Each row is where one point has got to under a steady rotation. How many steps took it there?
The counts run from 0 to 583.
[ -1 -23  54  62  -8   1   3 -38   7  21 -23   6 -24   1 -18  34 -11 -24
 -10  29   9  -2 -26  -5  17 -16  32 -21  25  -6  -2 -13  26] : 68
[  6 -38  28 -23   3  -9  16 -30 -26   3 -31 -14 -17 -38 -27   2 -11   5
 -28  40 -17 -12   3 -24  -6  16  28 -13   3 -54 -37  -6  31] : 310
[  4   3  -2   0  -9   8  16 -19  -9   1 -14 -43 -21 -30 -30  46  14  30
 -36  41  13 -25 -33 -13 -13 -13  13  -9 -26 -41  10   7  -9] : 34
[-52 -25  22 -32  17   6  20   5 -43  19  -7   0  28 -20 -19 -16   6  17
 -11  43 -23  38  -4  28  15  19  31  -6 -35 -11  22   8   7] : 149
[-38   6   9  -7 -19 -17   9 -12  16  10 -18  21  10 -49 -32  16 -16 -30
 -38  45  17  30  21  -5  21 -18  37 -14  14  -4  26  -6  27] : 359
[-26 -20  22  30 -33  -5   4 -17  20  38 -34  48  10 -14 -15   0  -4  -9
 -23  19  24  27  14 -37  28 -10  22  -3  10 -29  42 -11   9] : 354
[ 16 -11  35   6  23  25  25 -52 -29  16 -32  16   4  -4 -50  11  24   6
  -8  23 -20 -26 -33  21 -16  14  22 -15   4   2  21 -31  -3] : 281
[-29 -41  40 -30 -20  17   2  25 -22  18 -19  33  25 -31 -18  -5  12  34
  -6  22 -17  21 -21  19  28  32   6  13 -19   2  35 -37 -11] : 144
[  0 -16  26   5 -45  -3 -12  -3  19  21 -42  22 -19 -49 -65  22   9   7
   3  18  21  -3 -16  -5   5   2  20  -7  -5   6 -36  -2  16] : 50
[ 13 -16  17   1  -8  11  16  -5 -29   1 -22 -57 -33 -26 -31  27   0  36
 -30  46   8 -24 -31  -6 -18 -12  25  -4 -23 -30 -16  -3   0] : 33
[-35 -25  26  18 -28  12   1 -43  42  24 -34  14  22 -23 -32  36 -17  -7
   8   2  16  -2 -23 -12  47  -1  39 -14 -12   6  10  -1  -2] : 58
[ 11 -37  16 -18 -16  -9  29 -25  -4  33 -37  -2   9 -14   1  26  -3  25
 -11  17  34 -20 -22 -21  27  13  17 -19  19 -59   0 -31   4] : 316
[-32  -5  -4 -17 -34   1  34  -3 -18  25 -33 -24 -24 -28 -17  21   2  -4
 -28  31  36  -8 -46  32  17  -3  36 -28 -11 -14   1  -3 -13] : 330
[-11 -16  50   1 -43 -13  -9  -9 -18  50   5 -11  40 -13 -10 -34   0  -5
 -16  45 -23 -11 -25 -18  -3   8  33 -18 -10  -4   1 -16  33] : 98
[-37 -13  23  -6  12   8 -18 -17 -32   4  -6  17   7 -37 -14  20  18  19
  -5  30 -21  55 -13  28  24  37  23  -4   0   3  37  35  17] : 151
[  0 -16  27 -18 -14  35   6   7  12  33 -50   5  17  -3 -41   9  -4  44
 -27  44  -4   9 -57 -16  -9   1  17   4  -7 -23  -3  -5 -11] : 575
[ 22 -27  11  14 -34  45  24 -10 -12   6 -30  44  11 -20 -18  25  -3  22
 -31  27  -2  -3 -41   2  15  20  27  22 -14 -39  -3  25 -23] : 298
[-16 -66  -1 -29 -18   5  37  32 -19 -21 -13 -12  -9 -48 -48   7   0  17
 -23  17  33 -10  13   0  -3  11 -12  -6   3 -20  15 -24   6] : 176
[-28 -25  22  15  19   8  31 -14 -32  -8  18   3   9 -47   6  23  14  19
 -30  39   2   9 -24  12  31  17 -15   3 -26 -48  38   9   6] : 159
[-43 -14  27  42 -48 -21  -5  -2  18  39 -19   7  -9 -28  20  33  21  -6
 -28  12  12  17 -19 -10  -5  11  36  -1 -26 -37   0  -5  21] : 344
[ 17 -29  40  30   4  -2  24  -5  20   3 -13  -6  -8 -27   9  40  -1  44
 -31  30 -26 -20 -39  23   1 -35  34  10 -11 -30 -11 -29   6] : 556
[ 13   8   2  14 -17  -7  15 -30   3   0 -17  29  -6 -49 -66  -4  39  24
 -11  34 -20  -5 -12  15  32 -14  20 -28   7  14  -5   3 -14] : 540
[ 19 -16  24  17  24  -2   4 -16 -32  -4 -40  21 -10 -31 -34  33   7  45
   4  48  -1  16   2 -16  50   3  18  -2  21 -17 -14 -13 -22] : 18
[-28 -22  32  55 -45 -10  -1 -13  22  44 -25  23 -24 -26   6  28  24 -10
 -26   7  16  12 -11   2  -8  15  33 -10 -10 -23  -1   6  36] : 345
[-30   1  34  22  -3 -16 -29 -46  -3  -7  -6 -13 -25 -34 -25  44 -13 -23
  11  40  -7  14 -19 -10  31 -13  40 -10 -13   7  -4 -22  19] : 64
[ -6 -13  16   7 -47 -24 -23   8  -5  39 -35  -9 -15 -15 -37  23  20  24
  20  36   8  22 -20 -43   0  -2  36  -7 -28 -26 -27 -13   0] : 47
[-33  10   9  -5 -34 -12  12  -7  21  13 -15  10  19 -41 -25   0 -23 -23
 -46  38  18  19   9  -7  24 -26  30   8 -13 -23  22 -13  28] : 358
[-39 -29  20  -4 -36  -1  -9 -16   8   9 -33   2  -8 -24 -29  22  -3   8
  16  25  -2   3 -27 -42  58   2  23  -7 -27   0 -10 -26 -31] : 56
[  3   0  10 -31  -1  -3  -4 -41   0   5  -3 -13   5  14 -38  30  19  18
 -17  23 -39  34 -52  11  -1 -13  52 -16  11 -28  23 -13  -3] : 275
[  8  -4   9  14 -33  -8  32 -19   7  33 -13  -9  51 -21 -37 -12  40  30
 -26  15   2 -32  11 -19 -27  -9  35 -18 -21 -22  18 -18  -9] : 529
[-32 -12  35  36 -37  -4  19   1 -10  30 -21  19 -29 -26 -10 -18  13 -11
 -43  38  11  -4 -13 -16  11 -12   7   1 -37 -51 -13 -31  16] : 348
[ -8 -25  10 -39 -13 -18  -8  -5 -24  10  13   4 -12 -41   8  -1  11   5
 -15  30 -26  -1 -10  10 -34  -7  12   0 -33 -31  58 -57  22] : 130
[-50   0  11   1  -2 -31 -13  -3  -4   7 -25  10  -8 -39 -31  15 -18 -26
 -30  52   1  33  33 -13  22  -7  34 -21  30   0  12 -20  16] : 360
[-30 -20  18  36  -5 -24  16 -11 -31 -10 -10   6  -2 -44 -38  44  38  -9
  31   0  27  12  22   8  23  12  16 -16 -26  23  23 -19  -5] : 198
[-26  -2  17 -10 -23  15 -21 -23 -19  10  -8   4   4 -43 -32 -10   8 -21
 -17  49 -24 -21 -18 -49 -10  17  10 -24  -3  20  38 -36  -5] : 92
[ 17  -9  20  13 -44  -3  19  12  -7 -18   5 -40   2 -24 -24  12  12  30
 -74  27 -13 -19  -7   5 -28  -6  52   1  11 -11   4 -19  -9] : 519
[  1  20  18  27 -25 -19 -22  29 -37  12  10  -7 -15 -51   0  16  23   9
  -6  74   2  -6 -13   5 -14   0  10 -26   1  23  29 -27  15] : 379
[ 20 -33  27   9   5  15   9 -13 -30   2 -39 -51 -38 -22 -40  28  -9  34
 -21  42   1 -23  -8   2 -21  -1  32 -19   3  -5 -17   2  17] : 32
[ 22 -12  32  31 -37   9 -26   2  -7   3 -29  24 -10 -22 -16  16 -30 -21
  -3  45  20 -16  -1 -15  -8 -19  39  18  -1  13  35 -40  19] : 78
[-37 -25  14  51  -5   1  14   0 -23 -36  -4   9 -35 -21 -57  39  18 -26
 -13  24   5  41  16   0   8 -15  17 -19  -4   4  -1  11  -9] : 207
[ 30 -19  23  17 -29  10 -16 -25  -9  18 -42  -8 -14 -38 -46  20   7  24
   8  23  20 -40   5 -33 -25   2  10   5 -39  -6  13 -21  19] : 41
[ 42 -39  16  39 -27 -26   6 -17  -3  -1  -2  38 -15 -21 -25  29  27   9
  17  14 -39  10  -3 -12 -17 -21  40 -28  25 -15 -12  -1   8] : 258
[-20 -29  17 -11   3 -25   2  -8 -11  10  33   5  21 -33  -7   1   8  21
  26  36 -20  19 -14  -1  30 -43   8 -11 -27 -17  43 -51  18] : 408
